Each row is where one point has got to under a steady rotation. How many ticks took it there?
The counts run from 0 to 1034.
[118 114  99 165 132 144 119 157 123  86 145 120 123 123 124 112 108 181
 143 164  98 122 133 117 146  99 117  63 104 147 149 140 117 110 182 131
 138 110 169 143  99 135 139  78 148 125  99 108 159 146 147 125 132 102
 167 136 138 153  99 123 146 112 109 169  88 156 152 101 119 122 150 120
 143 112  78  63  71  83 121 118 123  95]
316
[132 149 164 149 147 163 144 145 112 151 132  86 191 109 119 153 152 146
 137 169 117 155 133 112 130 115 135 104 113  62 129 134 117 160 151 139
 144 125 150 122 144 185 154 152  82 130 139 121 123 106 163 153 163  90
 125 177 157  96 121 134 126 153 126 176 138 127  94 132  76 136 116 179
  94  79 122 105 137 158 149 101 113  94]
883
[143 144 136 146 161 183 128 136 143 129 135 129 129  79 160 153 140 155
 126 113 141 124 179  79 120  85 137 117 163  79 111 115 130 158 134 113
 131 112 170 139 135 184 126 131  88 170 113  98 131 125 188 119 144 118
 175  99  96 149 153 122 137 166  88 150 129 154  73 139  91  87 115 189
 117 112 128 114  90 152 134 110 143 106]
562
[130 105  97 137 120 152 117 127 118 120 134  79 150  79  89 124 109 170
 183 167 140 122 162 113 168  98 161 112 158 114 146 149  87 130 115 116
  87 152 135 189 104 153 103 105 136 169 120  97 180 116 155 124 103 121
 167 114 132 141 109 163 114 126 135 145  83 154 122 106 125  57 138 115
 171 119  91 120  69 127 119 113 111 108]
755
[134 110  95 143  89 160 114 129 125 140 164 122 145  94  91 117 139 121
 128 149 135 149 128 117 102 144 111 117 165  89 147 168  88 136 132  94
 131 183 119 129 128 167 102 121 176 179 151  90 128 101 145 130 113 105
 132 146 171 124 108 165 142 110 134 165 110 157 130  95 111  64  86 170
 158 136 105 169  56  89 164 126 109  61]
760
[154 134 115 152 115 167 125 107 123 141 116 123  66 166 129  77 117 166
 151 157 141 109 106 131 122 142  96 120 133 141 129 161 109  94 179 100
 125 157 126 121 133 159 115  93 124 148 150 105  97 121 126 168 124 127
 137 189  92 138 101  88 130 104  93 158 124 154 153  97 142 117 122 151
 154 149 119 107  77  49 169 116 116  95]
470
[121  78  94 129 124 148 159 164 151 100 125  88 161 126  94 143 150 181
 108 146 136 114 149  71 184  93 150  94 137 122 130 117  93  97 120  94
 133 157 142 175 120 165 132 134  99 181 134  79 128 113 142 108 145  87
 178 141 158  98 160 153 156 163 108 142 102 111 105 138 116  71 112 162
 110 136 119 148  87 148 144 104 125 109]
873
[124 152 115 156 119 186 141 107 116 144 134 114 136 122 126 152 143 170
 169  95  96 140 147  98 116 115  90 129 167 100 128 134 149 141 147 103
 103 169 121 185 159 174 152 104 105 184 158 142 129 100 144 192 176 148
 124 136 136 144 125 111 138 121 129 160 134 142 112 135 132  93 104 179
 142 168 144 117  75 117 137  98 134 110]
945
[128 159 119 156  77 186 126 116 137 146 139 103 119 150 131 131 122 147
 125 115 122 139 152  87  76 116 108 136 144 122 107 106 132 148 160 122
 152 146 130 130 180 171 130  81 112 187 179 154  81 141 112 151 167 128
 114 144 135  95  91 143 134 126 126 158 129 158 117  98  77 144 108 164
 119 164 115  92  57 121 163  89 106 121]
1004
[124 137 139 141 140 167 161 114 175 138 129 107 102 107 109 102 137 167
 121 162 142 126 105 139 148 161 174  79  68 152 132 156  88 100 169 133
 158 120 129 160  96 162 108 125  76 167 159 114  76 107 132 128 150  84
 141 117 149 139  99 106 132 141 122 176 173 118 132 121 133 142 127 160
 149 166  83 144  89 114 146 150 125  77]
650
[138 141 109 158 151 180 152 133 158 144 148 152 113  84  77 144 132 155
 129 130 127 105 110 117 111 130 119 116 129 108 144 180 132 142 147 108
 125 172 145 127 100 180 124 174 121 179 134  82 117  59 130 120 152  92
 112 150 159 160 129 141 164 155 139 162 112 114 113 145 109  73  88 162
 135 102 129 123  98 166 134 111 111  66]
61
[119 138 116 148 110 159 141 105 133 136 128  97 130 108 114 152 137 153
 186 136 140 152 102 129 149 147 105 105  93 104 139 144  84  89 170 169
 101 129 108 165 139 175  72 110 121 145 198 148 108  77 133 135 132  96
 123 138 137 125 106 149 120  80 141 174  98 138 133 113 119 121 126 156
 179 168 119 168  64 141 146 144 119  80]
267
[121  87 112 171 111 129 113 104 111  77 144 131 129 131 118 128 138 202
 164 150 128 167 166 104 180 138 100  94 140  99 165 135 116  97 113 166
  92  63 150 156 107 113 133 114 162 147 144 137 100 149 198 109 151  63
 123  97 113 130 115 158 131 141 119 123  93 152 128 159 126 125 138 165
 138 138  86  97 126 167 121 105 145  96]
110
[144 135 106 140  94 135 129 113 117 146 145 139  95 151  99 101  95 169
 116 147 161  87 100  94 118 113 100 112 182 172 162 169 109 137 158 150
  89 120 165 154  97 162 137 137 108 115 135 146 119  94 177 116 180 121
 135 166 132 152  73 109 118 136 148 140 134 160 117 143 142  95 152  94
 157 134 109 130  93 107 178  88 110 107]
536
[135 173 166 148 174 168 117 103 117 114 169  83 137  92  94 148 125 145
 170 141 109 149 139 107 128 104 132 102 127  67 119 142 136 164 131 130
  87  98 132 141 133 167 109 145 101 168 131 128 133 119 156 166 174  90
 118 123 136 118  98 142 115 139 192 179 136 118  93 126 112 112 140 126
 124 100 117  72 122 200 129 102 120 102]
73
[125 101 110 128 122 152 143 149 114 172 155 129 166 138 106 113 155 150
 125 136 110 129 111 109 143 119  77 136 159 123 138 157 110  99 171 129
 143 113 141 142 121 177 126 145 134  87 157 146 127  87 167 130 174 134
 135 178 169  93 128 128 108 110 124 169 118 127 162 135 127 101 119 187
 126 151 103 188  98  70 181 100 116  75]
707
[127 137 160 166 146 172 136 154 128  99 167  99  97 121  86 132 144 136
 115 135  99 159 116  95 109 151 140  81 104 135 126 168 133 154 141 123
 139 144 105 143 147 172 131 127  91 183 150  79 103  79 124 168 166 108
  88 125 154 133  95 119 157 162 165 179 155 122  92  75 124 110  98 157
 124 145 102 147  99 146 116 143 121  80]
448
[137 117 128 135 121 162 157 143 138 119 100  98 112 182 115  94 145 171
 144 158 136  75 124 106 137 111 136  97 156 121 146 109 138 112 160 112
 125 155 157 125 141 161 162  82  88 154  97  63 116 117 105 189 120 111
 156 200  93 140 128  79 148 184 106 135 119 149 128 101 103  89 131 162
 127 131 130  77 134 111 158 106 104 104]
672
[129 110 147 172 133 145  95  81 100  90 101 127  94 119 141  87 127 197
 145 151 117 137 160  97 162 141 109 143 146 122 126 113 141 123  99  99
 112 113 144 110 127 165 138 101 164 157 113 125  91 170 194 163 136 139
 115 124 115 129 129 102 129 171 135 147 136 149 152 124 147 104  99 176
 109 187 109 130  94 135 128  85 155 106]
783
[158 153 131 142 140 162 172 150 153 120 152 117 130 188 101  97 111 133
 127 113 118  94 117  96 115 124 100 108 154 170 125 148 148 116 155 127
 162 146 139 108 128 160 130 102 135 123 125  80 110 123 131 158 163 116
 101 177 138 114  94 107 134 144 155 162  64 124 154 100  81 102 156 168
 118 148 140  85 107 108 151  95  99 114]
678
[125 144 112 134  88 154 133 124 122 152 159  79 167 159 125 118 115 158
 160 162 164 118 140 116 125  77 105  88 169 101 123 122  99 141 135  97
 136 123 142 143 133 137 108  80 107 145 140 130 123 154 106 133 124 104
 186 146 124  94 132 128 115 114 101 156  75 133 123 139  98 124 169 124
 134  75  89  48  73  68 164  93 128 130]
689
[116 150 165 161 160 158 130 146 110 106 169 108 134 120  79 132 132 136
 136 121  79 143 119 113 129 150 115  98 135 146 114 187 123 152 157 162
 103 139 136 147 141 177 133 133 128 143 121 108 105 100 128 190 197 114
  60 153 170 127  80 127 148 130 207 188 135 116 132  79 110 117 118 154
 131 153 119 126 105 151 119 134  98  77]
447
[124  89 103 144 134 168 129 131 160  88 142 147 107  86 108 150 130 168
 135 132 139 124 152  94 120 126 129  94 130 105 166 117 129 109 128  65
 112 142 127 156 110 179 112 130 161 197 146  99 121 127 154 127 126  79
 128 110 115 142 137 149 124 157 135 120  89 146  99 132 114  70  68 197
 127 156 119 146  80 136 124  90 143  81]
932
[141 156 100 158 108 184 163 117 106 147 113 131 163 141 120 132 118 134
 173 162 146 117 123 125  88  99  83 122 190 130 132 188 115 168 128 144
 106 167 157 114 122 142 154 119 147 141 132 141 115  88 137 140 181 146
 109 141 148 171 105 138 121 137 145 183  82 131 128 135 118  93 124 116
 143 102 126  62  81  94 162  94 123 151]
744
[164 146 142 144 139 140 123 120 133 151 109  95 151 134 136  85 129 162
 157 147 159 119 150 110 165  99 106 145 136 135  91 125 108  90 125 104
 158 113 158 104 131 208  99 125 128 107 149 119 108 151 185 131 113 142
 162 146 105 101 139  83 112 136 120 179  92 130 151 161 114 120 158 180
 120 127 110 133 110  66 166 100 165 104]
34
[122 138 145 169 118 157 148 107 116  99 160 130 117 109  85 147 155 168
 152 145 129 153  89 120 139 146 123  97 105 133 158 175 112 105 147 163
  82  88 131 173 122 149 118 140  94 134 167 148  89 105 163 149 188  91
  96 110 131 151  97 126 121 130 170 145 169 143 124 127 155 135 111 138
 162 167 130 142 113 172 129 133 129 101]
275
[167 112 149 129 101 165 110  92 120 121 166 137 131 101 108 142 164 148
 141 195 178 119  80 142 136 105 134 104 138  73 180 146  59 155 100 143
  81  95 142 114 113 154 148 173 114 143 165 136  88 122 162 136 161  72
 106 134 110 138 111 144  94 178 149 132 155 129 101 128 125 115 112 143
 156  89 124  95 134 142 167 129 125  96]
222
[101 158 133 175 130 184 127 122 157 114 148 136 122 109 109 146 121 176
 137 119  75 151 155  94 114 146 111 103 140 115 137 146 174 151 170 166
 136 108 165 139 129 141 161 100 122 156 123 138 103 128 180 164 215 123
  82 135 149 137 104 117 155 145 145 177 144 149 125 131 107 125 122 171
 106 154 118  84 106 184 127  83 124 101]
127
[165 114 108 119  87 122 152 133 102 154 114  88 126 159 124  81 110 162
 139 177 178 124 101  97 106 128  95 120 149 147 136 157  80 153 142 149
 128 180 112 137 155 142 161  97 118 123 164 123 108  90 166 143 145 147
 146 208 148 119  98 129 101 120 130 150 117 164 140  96 114 104 135 132
 133 131 115 163  96  56 183 105 112 104]
529
[136 146 128 190 150 182 151 128 153 121  85 146 130 139 168  88 119 182
 151 181 144 136 166 156 136 123 129 112 114 163 103 174  97 138 129 157
 140 132 177  94 100 149 161 103 123 174 130 122  65 138 153 116 156 131
 115 102 132 175 150 111 151 154 104 170 124 115 140 133 118 131 157 158
 132 122  66  58  96 105 130 150 156 120]
799
[146  84 154 134 108 126 114 123  78 108 131 121 151 160 108 136 165 128
 162 170 152 143 112 154 181 109 132  95 174 112 154 171  60 143 112 190
  60  98 143 142 127 140 152 143 119 142 144 129  79 101 154 138 159 123
 127 129 102 152 103 128 100 154 143 119 128 122 113 112 120  99 127 133
 165 136 108  74 125 115 148 150 129  99]
601
[159 152 113 165 105 167 133 123 134  98 155 122 154 109  92 130 140 176
 144 172 119 128 133 101 150  70 100 117 142 130 148 139 107 155 127 156
 107  93 184 114  86 138 146 153 153 102 130 126 150 142 194  94 160 101
 134 120 156 132  98 167 123 163 128 160 112 133 113 128 119  94 138  91
 124  79  99  72  92 162 154 103 104 144]
371
[118  95  88 154  97 141 157 125 105 103 133 131 127 156 105 144 161 206
 106 142 125 141 120  84 132 131  91 105 140  99 154 132 116 110 150 138
 100 123 150 147 132 118 171 146 131 180 143 122  72 121 143 107 162  69
 147 168 130 114 142 161 168 140  88 104 122 112 117 148 112 128 101 152
 116 125 120 110 115 152 148  80 106  97]
491
[177 159 135 195 139 182 110  83 131 110 116 126  77 136 121  97 139 183
 136 152 115 156 125  84 138 139  66 145 133 130 106 131 139 117 146 163
 127 119 137  86 114 129 106 144 148 135 153 101  95 151 171 138 126 111
 119 100  79 142 112 138 144 124 113 178 130 134 150 125 108 121 115 166
 111 190 144 125 109 153 178 100 112 118]
788
[128 147 157 155 140 168  99 109  99 131 170 105 102 149 120 159 154 135
 163 134 105 135  84 133 137 107 105  91 138  71 137 157 120 146 153 140
  83 109 132 146 161 145 149 119  78 155 117 130 125 112 105 191 155 115
 126 128 119 137 102 119 123 134 151 173 175 130 112  92 133 122  98 137
 183 118 128  68  99 126 142 119 103 101]
453
[149 106  91 129 124 165 164 117 146 134 141 106 143 134  80 177 147 158
 115 152 156 112  93 117 129 107 112  61 125 133 128 121  78 110 176 162
 105 139 148 140 115 146 103 173 115 142 153 132  89 107 100 103 160  67
 138 163 134 102 123 187 118 128 109 139  75 110 113 137  94 107  97 126
 144 123 146  82  81 151 182 118  93 110]
869
[114 108  93 137 118 137 132 147 133  85 139 104 146  95  92 105 129 164
 165 148 109 132 154 108 167  97 125 119 153 130 150 138 104 126 114  80
  96 153 139 170  85 146 113 109 182 146 120  92 176 141 184 116 115 115
 135 113 167 126 114 138 150 143 147 172  86 141 153 122 146  58 138 106
 148 119  80 134  68 121 108 114 138 100]
754
[154 161 137 170 152 170 130 100 130 125  98  90 159  79 131 130 155 163
 141 202 124 133 130 129 142  88 121 108  87 116  75 116 101 144 135 129
 142 135 173 123 101 171 137 142 122 108 109 131 143 181 165 121 135 112
 159 123 158 102 140 134 107 150 103 199 117 137 142 134 129 137 134 133
  81 102 103  86  82 128 151 110 148 137]
198
[160 150 110 148 100 170 170 122 121 119 120 127 147 152 103 101 133 166
 115 188 173 129 119  93  79 109 101 100 155 162 120 169 105 186  98 156
 116 166 146 121 128 128 183 134 120 157 159 131  70 111 173 103 182 130
 110 149 156 136 110 146 137 164 130 135 113 130 106 116  93 124 116 100
  84  91 117  97 100 138 170 111 128 145]
365
[176 135 120 128 100 149 139 115 133 144 180 104 130 130 146  85 128 161
 129 161 175 140 118  91 139  98 105 111 160 107 147 129  71 150 110 127
 144  80 121 133 109 142 126  97 107 123 174 103 113 122 207 115 120 104
 188 137  78 126 110 124 114 124  95 118 135 183 109 145 105 103 164 141
 154  85  85 131 106  74 183 137 126 117]
533
[152 177 126 157 134 170 132  94 140 126 111  90 143  87 110 133 154 177
 137 190 112 134 139  73 157  81  93 142 101 112  96 108 118 132 119 137
 137 135 160 119 108 166 112 162 116 140 147 110 149 174 183 102 137 115
 161 123 157  92 136 152 127 143 123 188 127 129 140 140 118 130 150 119
 108 108 112 125  72 179 158  98 127 130]
199
[143 171 146 157 134 144 102  99  87 144 125 108 108 133 118  92 118 155
 191 161 114 136 108 118 146 144  64 132 145 122 125 168 129 110 161 155
 106 129 127 117 129 151  96 132 153 117 135 130 143 101 178 184 118 135
 132 166 113 126  85 110 120  87 159 205 110 152 165 109 128 118 141 135
 143 137 117 118 102  99 154  95 122 103]
89
[140 129  91 181 102 167 131 113  85  95 137  87 139 124 123 130 165 180
 142 187 116 160 106 117 122 149  84 114  62  98 128 153  88 119 157 164
 110 127 129 111 158 129 156 133 136 140 169 153  95 145 160 127 151 112
 111 128 138  98 118 157 146 107 103 161 138 130 129 105 131 177  95 141
 117 119  96 124  91 127 160 136 133 111]
639
[131 106 131 127  72 152 164 127 143 172 137 123 163 177  90  94 171 148
 111 158 128 141  83 128 139 110 103 115 180 126 150 128  66 123 108 144
 134 129 151 111 125 141 145 133 119 130 192 129  57 105 129 126 184 122
 123 167 151 106 130 119 139 172 105 142 155 115 140 165 105  92 124 150
 165 146 131 144 115 100 202 102 107  93]
1034
